In the rows, zero is written as 128.
Each path below is one point turned by a fixed rotation once a step. After each direction that follows a path, write how fast that rotation turns it, in degrees a step (0 if it stays still).
Each turn is a multiple of 5 degrees from 10 to 175, or 0.
Each row of a path follows its step; steps can be skipped.
path 1
step 0: [125 121 123 139 120 139 134 135 132 119 136 118 133 137 132 146 127 120
 130 132 128 138 119 122 146 141 142 122 133 134 133 128 126 122 118 120
 134 128 123 140 111 140]
step 1: [128 139 127 121 118 133 130 144 130 125 125 143 130 134 140 155 121 126
 130 125 126 128 114 123 145 126 123 122 124 117 131 124 124 124 127 125
 143 131 138 131 114 117]
step 2: [124 136 131 139 134 125 122 159 119 139 133 131 133 137 132 142 132 138
 137 133 135 133 127 129 131 136 110 125 116 117 128 122 125 136 125 114
 136 129 117 132 131 128]
step 3: [112 133 135 135 128 129 125 151 142 137 129 134 129 122 124 125 131 128
 115 132 143 124 130 122 135 135 128 125 135 125 111 122 119 144 137 112
 128 137 129 126 131 116]
step 4: [126 117 132 134 137 141 116 139 131 132 130 121 120 138 119 134 126 125
 118 140 136 142 120 127 141 137 139 123 149 130 125 141 121 137 128 115
 125 136 124 135 127 140]
step 5: [129 138 135 118 129 128 121 126 135 126 126 136 118 134 122 149 126 125
 115 137 126 134  99 126 135 127 141 121 137 116 130 132 138 130 123 122
 129 136 141 128 127 119]
step 6: [125 128 138 136 130 117 119 140 129 128 134 122 128 129 127 144 128 136
 127 131 117 145 112 135 124 130 120 133 122 116 136 124 141 136 102 118
 124 129 126 139 130 126]
step 7: [122 127 126 136 120 120 131 136 145 122 126 133 130 110 121 127 129 128
 115 122 129 134 123 114 127 127 121 130 127 118 120 105 131 141 114 113
 136 137 123 136 118 119]
step 8: [129 117 126 130 125 139 119 144 123 129 126 129 124 125 120 124 116 119
 114 121 129 144 129 121 137 130 115 130 144 125 133 122 126 136 124 123
 140 134 111 134 115 145]
step 9: [127 143 128 125 123 131 121 137 123 129 127 143 118 133 114 134 119 115
 114 134 133 131 113 126 126 123 127 119 136 128 134 123 141 126 140 122
 147 141 120 110 126 130]
step 10: [121 133 141 146 129 123 114 148 118 129 141 131 123 136 124 133 119 123
 123 135 117 131 120 142 121 123 122 133 132 140 133 135 139 127 116 122
 123 136 122 114 132 122]
step 11: [122 135 125 151 128 117 129 124 133 118 138 133 124 128 117 133 127 119
 117 136 123 118 127 122 128 130 137 129 131 132 113 122 123 129 106 114
 125 143 120 124 122 113]
[132 131 129 129 129 128 130 133 133 130 127 122 126 125 126 127 124 127
 128 128 128 124 135 126 127 127 130 123 130 125 127 128 129 128 125 128
 126 127 127 128 127 130] -> 85
[127 127 124 127 129 128 129 130 127 128 128 127 123 126 125 125 131 129
 126 126 129 130 129 129 132 127 122 129 124 121 127 126 122 126 130 128
 129 126 124 129 130 125] -> 70
